[[0,-2,0,1,54,28],
[64,25,-1,-3,0,10],
[5,-1,1,-21,42,41],
[-1,-1,-15,-53,19,1],
[3,49,-43,-4,0,0],
[48,48,-3,-7,1,3],
[67,16,0,-4,0,20],
[0,3,-7,-52,31,2],
[68,19,0,-1,0,18],
[0,2,-40,-65,6,1]]
:
[[28,54,1,0,-2,0],
[10,0,-3,-1,25,64],
[41,42,-21,1,-1,5],
[1,19,-53,-15,-1,-1],
[0,0,-4,-43,49,3],
[3,1,-7,-3,48,48],
[20,0,-4,0,16,67],
[2,31,-52,-7,3,0],
[18,0,-1,0,19,68],
[1,6,-65,-40,2,0]]

[[4,57,18,-29,-13],
[1,68,27,-54,-14],
[-21,-22,-24,64,14],
[-10,67,26,-39,-18],
[-15,-5,-15,31,7]]
:
[[-13,-29,18,57,4],
[-14,-54,27,68,1],
[14,64,-24,-22,-21],
[-18,-39,26,67,-10],
[7,31,-15,-5,-15]]

[[-33,33,35,-36,15,18,-19,17,47,-48],
[52,-52,-54,56,6,9,-10,8,60,-63],
[-23,22,24,-27,33,37,-38,35,11,-11],
[3,-3,-3,4,-55,-57,59,-57,57,-60],
[-56,56,59,-61,65,71,-69,69,-36,38]]
:
[[-48,47,17,-19,18,15,-36,35,33,-33],
[-63,60,8,-10,9,6,56,-54,-52,52],
[-11,11,35,-38,37,33,-27,24,22,-23],
[-60,57,-57,59,-57,-55,4,-3,-3,3],
[38,-36,69,-69,71,65,-61,59,56,-56]]

[[-44,-49,0,43,-36,-32,0,2,-22,24,0,-34,0],
[-47,-50,0,-9,-20,-17,61,12,-14,7,0,0,-40],
[20,-3,11,52,-28,-10,41,23,26,-30,-8,-7,-15],
[0,31,4,27,-26,3,10,41,0,0,-67,0,11],
[0,-17,34,-19,30,-49,21,-1,-68,-34,-3,-14,-31]]
:
[[0,-34,0,24,-22,2,0,-32,-36,43,0,-49,-44],
[-40,0,0,7,-14,12,61,-17,-20,-9,0,-50,-47],
[-15,-7,-8,-30,26,23,41,-10,-28,52,11,-3,20],
[11,0,-67,0,0,41,10,3,-26,27,4,31,0],
[-31,-14,-3,-34,-68,-1,21,-49,30,-19,34,-17,0]]

[[-67,-3,17,17],
[66,-14,13,-44],
[-67,5,18,-27],
[-39,38,-6,12],
[-3,-21,3,-15]]
:
[[17,17,-3,-67],
[-44,13,-14,66],
[-27,18,5,-67],
[12,-6,38,-39],
[-15,3,-21,-3]]

[[33,-1,-9,40,-3,1,12,-63,-24,-11,16,-2,11,29],
[27,-19,-18,37,13,-9,6,-72,-29,-13,25,20,10,29],
[-27,4,14,9,1,-10,-12,-17,12,6,0,-25,13,-8],
[9,14,-12,-18,3,-1,-8,-7,17,9,4,2,11,-19]]
:
[[29,11,-2,16,-11,-24,-63,12,1,-3,40,-9,-1,33],
[29,10,20,25,-13,-29,-72,6,-9,13,37,-18,-19,27],
[-8,13,-25,0,6,12,-17,-12,-10,1,9,14,4,-27],
[-19,11,2,4,9,17,-7,-8,-1,3,-18,-12,14,9]]

[[-1,-46,-7,-5,13,-24,-13,-11,6,19,-20,-6,-29,-7,-64],
[2,18,5,5,-6,12,3,1,-3,-8,12,6,9,6,25],
[11,39,4,2,2,19,16,19,8,-13,18,8,28,5,59],
[-3,-27,-8,-7,7,-18,-7,-5,3,8,-16,-8,-16,-9,-36],
[1,-17,2,3,10,-7,1,1,6,18,-8,-1,-7,1,-30]]
:
[[-64,-7,-29,-6,-20,19,6,-11,-13,-24,13,-5,-7,-46,-1],
[25,6,9,6,12,-8,-3,1,3,12,-6,5,5,18,2],
[59,5,28,8,18,-13,8,19,16,19,2,2,4,39,11],
[-36,-9,-16,-8,-16,8,3,-5,-7,-18,7,-7,-8,-27,-3],
[-30,1,-7,-1,-8,18,6,1,1,-7,10,3,2,-17,1]]
---
[[10,32,-5],
[26,-37,16],
[-2,30,-19],
[12,20,32],
[24,-60,4]]
:
[-5,-37,-2]

[[5,15,2],
[-5,-25,31],
[-1,24,1],
[-53,-2,0],
[0,-20,26]]
:
[2,-25,-1]

[[7,-2,0,7],
[25,20,-50,57],
[7,6,-10,16]]
:
[7,-50,6]

[[13,19,52,-12],
[-34,-30,-34,-30],
[-27,-32,-10,-41],
[4,9,49,-25],
[-14,-32,-42,-5]]
:
[-12,-34,-32,4]

[[18,-30,-66],
[64,-13,-26],
[47,2,9],
[-17,-30,-70]]
:
[-66,-13,47]

[[-17,-20,13,20,-3],
[-5,-16,-56,-28,-63]]
:
[-3,-28]

[[-12,-15,-11,4,-26],
[16,-2,45,3,-18],
[-11,2,47,51,-36],
[-6,-4,-18,44,67],
[-8,15,-51,-7,27]]
:
[-26,3,47,-4,-8]

[[9,-42,31],
[-16,-41,-51],
[-21,-39,-16],
[14,-41,-4],
[15,-14,-74]]
:
[31,-41,-21]
